What is the hidden score of each row? Scores go from 0 to 30, and 15 is about the middle. The score is a weighted sum of the row's numbers plus the product of two more (or one squared), each taken from its middle value.
[ 27  25   6  -2  13  51   1  21  61  -1 -45  28  32  -9 -53  53 -11]: 12
[-11 -37   3  27   6  -3  32  25 -37 -23  69   1  19   4  32   2   4]: 12
[-24 -31  -2  -3 -28 -25 -29 -31 -47  19  29 -50 -19  -9  22  13  -9]: 16
[-13  -5 -22  10 -42   3 -23 -22 -25   7  42 -21  -6 -14  33  22  -6]: 12
[  2  -6   3 -19 -42  29 -24 -18  19  26 -21 -11   7 -21   4  29 -12]: 8
[ 18   2  70 -29  39  -6  41  49  44 -20  24  53  57 -27 -54 -21  46]: 6
[-12 -29  15  24 -61  39 -32 -34  13   8  35 -30  -3 -62  43  28 -29]: 11
[-18   6  -9  -5 -51  56 -30 -35  -2  -5  27 -40 -26 -26  34  55 -45]: 15
[ 15  51 -25 -16  18   9 -21 -10  16 -11 -38   8 -23  50 -32  22  12]: 17
[-15   6 -12  16 -42 -16 -12 -25 -24  25  25  -6   5   9   0  -5  -3]: 9
[  5  -1 -16   8  33 -35  43  40  14   3 -23  31  16  50 -17 -27  19]: 19
[ 13  15 -10  -6  22 -13   2  18   9 -15  -3  13  10  17 -21  12  19]: 15
[ -1  -6 -19  27   2  14   0  -6 -25 -10  35   7  -3  15  13  -8  -5]: 14
[-18  38   8 -51  -8 -25 -42 -54 -26   1 -41 -24 -77   2  31  14 -19]: 21
[-13 -42   8  28  10 -17  27  18 -45   7  58 -30   5   3  38 -31   4]: 15
[ 15  12   2 -13 -29  40 -26 -18  20  16 -43   4   0  -9 -21  33 -16]: 7
[ 38  36 -15 -53  28 -32 -14 -13   8  18 -70  17 -21  46 -52   7  22]: 16
[ -8 -53  38 -10 -58  -8 -24 -44 -15  45   4 -48  -3 -51  22  -2 -27]: 5
[-13 -22  10  18 -45  41 -25 -36  -9   7  14 -31  -9 -27  46  41 -37]: 14
[  4 -24 -18  22 -27  10   9   1   4   3  27  14  20  -2   6  10 -14]: 11
[-20 -10   5  18   9 -21  32  38 -16   0  19  -9   7   5  40 -20   8]: 16
[-10 -18  11  35  26  26  37  54  -5 -31  52  21  24 -15  24 -17  10]: 15
[-21 -40  11  21 -29   8 -17 -27 -45  20  30 -39   0 -25  30   5  -8]: 10
[-22 -49  -7  34 -15 -13  14  13 -19  18  11 -40   6 -13  43 -41 -16]: 19
[ -7 -44  10  31 -59  61 -10 -11   9  16  23 -23  19 -66  33  30 -42]: 6
[-14  38 -26  -1 -30  10 -37 -34 -16   0  -8  -5 -40  31   7  43 -20]: 14
[ -9 -11  29 -32 -23 -31 -48 -43 -42  17 -10 -42 -38 -38  36   2  -1]: 12
[ -5 -31  11   7 -55  47 -12  -8  39  13 -23 -15  -2 -74  31   3 -54]: 15
[ -7   6  -5  17 -19  40 -14 -11  11 -14  25  -7 -10   0   6  40 -22]: 12
[ 23  29 -22 -29 -10  24 -30 -24  32   6 -66   7  -9  17 -36  49 -13]: 14
[-14  26  -1  -4 -33  32 -46 -44 -40  -2  10 -39 -36 -13  43  63 -30]: 16
[ 13  36  13 -24  28 -30  35  29  61  -7 -41  53  28  19 -46 -47  30]: 16
[-15 -15   6   5 -47  15 -19 -27   2  24   5 -15  -2  -7  25  19 -20]: 8
[ -5   4  -8  -6 -56  20 -45 -53 -27  34  15 -44 -33 -36  23  20 -24]: 10
[  0  -3  21  -8  25 -17  56  45   2 -31  23  25  32   3  24 -11  54]: 25
[ -7   1 -31  30  39  37  35  36 -42 -28  67  -6   3  28  15  25  12]: 22
[ -3 -40  -3  22   2 -35  -4 -19 -32   9  44 -29  -5 -11  25 -42  10]: 17
[ 17  52 -28 -22  16  38 -32 -22   5  -7 -20  -1 -21  39 -42  71   3]: 16
[  1  -1  65 -21  47 -38  54  59  27   5   7  39  55 -10 -46 -54  56]: 11
[  0 -39 -18  20  -5 -11   3  11   3  -4   5 -19  -8 -24  31 -45 -21]: 22
[ -2 -11  26 -14 -49  46 -48 -50 -23  32  16 -43 -29 -53  34  20 -27]: 6
[ 21  20 -27  -3  69 -23  11   4  -1 -25 -50  19 -24  59 -39  -3  -4]: 27
[ -8 -56   7  33  -3  37  -4   3  18 -31  34 -31   0 -60  23  12 -38]: 19
[  4 -32   9  24 -57  45 -19 -24  24  15  12  -3   0 -81  15  16 -34]: 10
[ -1 -36  21  12   6  22  43  44  25   6  -1  20  31 -45  -1 -40 -12]: 27
[ -1 -16   5  15  26 -16  49  45  20 -13  20  34  51   1 -19 -25  24]: 15
[  5  22 -49  16  32  15   6  -7 -55 -22   2  14 -29  56  25  -8  -7]: 21
[ -7 -35  25  14 -25   3  10   0   1  33  10  -8  24 -27  13 -38  -2]: 8
[  1  63 -28 -25 -20   6 -37 -33  10  -3 -43   5 -32  46 -38  59   6]: 18
[ -8  22 -24  -6 -39  38 -43 -31  -1   3 -10  -5 -38  18  24  35 -29]: 12
[ 27  22   5 -11  37   2  30  39  70 -22 -14  40  32   5 -64  -1  36]: 16
[ 22  40   7 -27 -14  28 -49 -35  14  -1 -40   7 -27  19 -33  77   0]: 21
[-10 -44  14 -15 -17 -36 -29 -33 -61  24  19 -50 -21 -19  29  -5  12]: 11
[  6   6  42  -6  38 -15  55  68  57   0   0  66  64 -30 -49 -63  31]: 21
[ 12  30 -40 -19  34 -36  -8 -13 -16 -13 -34  15 -37  82 -29  -9   7]: 21
[  4 -19  16  -6 -39  51 -15 -16   8  26   4  -8  18 -37   0  33 -25]: 7
[-12  28 -46   9  -8   1 -28 -34 -59  -9  19 -34 -54  34  35  23 -18]: 20
[ -5  31 -55  20  13  31  -5  -8 -38 -41  33   6 -30  49  15  21 -12]: 20
[-14 -36  26  28 -25  38   1  -7  -6  -4  49 -17  31 -39  21  24 -11]: 9
[ -1 -24 -11 -13 -14 -65 -36 -40 -37   7  30 -35 -34  -3  16 -10   7]: 16
[  4 -20  16   6 -11  33   6   8  43   8  -5  -5  41 -39 -14  18  -4]: 11
[-10  14 -47  15  -3  -7 -10 -28 -53   5  29 -21 -36  53  24  -5  -5]: 19
[-13 -16 -22  29   3   3   4   4 -52 -18  57 -19   3  25  28   4 -10]: 14
[  0 -14   4  15  17 -36  44  41 -15  13   9  18  21  19  12 -51  30]: 13
[ -8 -11  10  16 -45  55 -36 -20  26  -2   6 -24  -2 -27  11  45 -34]: 6
[ 14  11  23 -17  50 -42  53  49  37   1 -10  48  41   3 -42 -52  60]: 17
[-12   1  31   6  20   7  55  54  10 -22  53   9  32  -3  29   5  32]: 15
[ 26   6  26 -25  39 -34  56  53  52   4  -4  69  58  -5 -63 -39  54]: 13
[ -7   2  16  10 -44  21 -28 -31   5  26 -14 -21   3 -20   4  28 -13]: 13
[-17 -34  22  -1 -61  14 -16 -26   3  44   6 -28   4 -43  31  -6 -16]: 8
[ 15   9 -15  -2  27  -8   8  10  -5 -18  -5  15   5  32 -20   7  25]: 18
[ 13  33  42 -37  19 -30  23  31  29  26 -23  44  39   2 -58 -29  45]: 7
[  4  10  35  -7  39 -33  53  53  44  -6  -1  68  43 -15 -49 -81  67]: 14
[-10 -47   1   1 -22 -33 -15 -24 -46  26  19 -27  -3 -13  36 -22  -4]: 12
[ -5 -31  27   1  -5  -4  32  10  35  27 -19  24  58 -30 -27 -24   9]: 12
[-16 -41  10  18 -59  40  -6  -9  21  19  22 -14  16 -70  24  19 -47]: 15
[ 28  30  14 -22  33 -17   8  15  39 -14 -37  29  19  20 -43  -6  38]: 22
[ 24  31 -15  -7  53   5  27  46  56 -28 -42  43   6  31 -41 -26  16]: 21
[ -9  27 -73  39  12  45  -4  -3 -36 -31  33   8 -21  31  29  36 -30]: 24
[  7 -16  25   8   5  28  29  31  44  11 -14  34  57 -21 -32  -9  -1]: 10
[-22  -7   7   1 -57  20 -35 -35 -22   5   4 -32 -22 -15  37  23 -22]: 7
[-19  47 -16  -8 -27  21 -41 -42 -29 -24  15 -32 -38  27  22  74 -18]: 20
[ 24  54 -27 -34 -10   8 -51 -39  27  11 -66  23 -28  36 -57  50  18]: 17
[ 16  -5 -11   0  -5  -7   5  -4  16  16 -25  32  21   2 -20  -1   4]: 15
[ 26  24  -5 -37  50 -22   0   3   8 -21 -59   7 -21  36 -37  -3  13]: 20
[ 20   3  15 -12  37 -38  40  36  28  -7  -5  52  31   8 -40 -28  48]: 17
[ 18  46 -23 -26  -1  27 -29 -29  -1   6 -24  10 -39  30 -23  46 -20]: 15
[ 28  18  -7 -19  59 -37  36  34  19 -10 -60  34  -7  32 -33 -47  25]: 22
[ 35  38 -11  -8  35  48   6  31  64 -37 -30  48   9   0 -52  28   2]: 16
[ -3   6 -10 -11  -8 -38 -43 -50 -36  -7   5 -41 -52  -6  30   9 -11]: 25
[ -7  34 -26   4 -11  40 -23 -35 -28  -1  17   2 -45  36  17  48 -30]: 16
[ 16  13  16 -16   9 -21   9  33  62  -2 -11  46  44   1 -48   8  34]: 10
[  8  11  45 -22  36 -54  50  48  38  -7  -4  33  55  -3 -44 -59  80]: 15
[-15  33  27 -55   2 -47 -44 -45  -6  -2 -26 -29 -63 -13   7  11  -2]: 20
[-19 -23  -7  28  -1 -32  31  20 -24 -19  59  -4   0  26  38 -12  23]: 19
[-15 -31  13  14 -26  15  15  20   1  20  21 -15  28 -26   5  -2   0]: 13
[-12 -31  18  23 -35  48   3  -3  29  18  23 -10  25 -67   9  23 -36]: 14
[-14  44 -14 -10 -42  36 -52 -32 -20  -9 -18 -14 -63   5  26  47 -27]: 11
[  7  -6  19  -2  62 -19  48  53  19 -17  -4  15  31  23  -8 -30  30]: 18
[-10 -12  -3  -3 -66  34 -40 -42  -6  21   5 -45 -29 -39  38  18 -28]: 9
[-24  28  32 -40 -22  -6 -45 -54 -32   1 -16 -50 -60 -13  27  18 -16]: 14
[-25  16 -19 -21 -32 -20 -41 -49 -45   7   5 -40 -43  21  18  31  -2]: 15
[  5 -50   9  -5 -31   0 -15 -15  -4  35   2 -26  -3 -59  22 -20 -22]: 17
[ 17  -2   5   3  22  25  24  38  44 -18   5  29  42  -6 -33  12  19]: 12
[ -1  27  35 -12  35 -21  64  63  52  10  -2  72  71 -23 -38 -83  35]: 24
[-17 -26   2  18 -13  12  16   7  -5   3  33 -10  18  -4  24 -11 -11]: 15
[-11 -21  16  -5 -40 -27 -41 -43 -22  11  11 -36 -27 -24  18  12 -14]: 11
[ -1  20 -21   5 -16  59 -20 -16 -22  -7   8  -3 -31  16  12  56 -37]: 13
[ 13   5  38   2  59 -37  59  53  52 -27   5  60  55 -17 -44 -38  61]: 28
[-21  51 -24  -6 -30  24 -45 -48 -30   0   0 -25 -58  43  20  45 -14]: 15
[-13  45 -56  13  -1  -6 -31 -50 -63 -13  11   0 -57  57  34  28 -31]: 25
[ 33  42  17 -37   2  38 -35 -26  35  -3 -40  14  -3   1 -58  58  15]: 16
[-14  17  15 -32 -35   2 -49 -40 -23  19  -3 -41 -53 -22  27  23 -24]: 14
[ -9 -43   7  48   9  23  33  30 -25 -17  61 -11  19   2  28 -27  -7]: 12
[  0 -12  28  14  21 -28  46  54  44  -2  -2  44  48  -8 -21 -53  26]: 12
[ 34  19 -36 -12  73 -13  11  20   3 -27 -57  20 -17  51 -28 -11  12]: 25
[ -8  -8  41  10  16  10  46  49  36 -11   8  39  47 -25 -17 -41  19]: 12
[-12  -1  26  -7 -60 -10 -48 -44 -12  11   9 -43 -30 -27  38  15 -10]: 13
[ 33  38 -38 -34  36 -18  -6  -6   8 -12 -63  36 -29  43 -41  -6  21]: 21
[-12 -38  34   1 -28   2 -38 -35 -41  23  26 -43 -10 -60  21  13 -11]: 8
[  9  27 -45 -22  34 -51 -15 -18 -49 -24  -5  11 -44  87  -3  -8   3]: 20
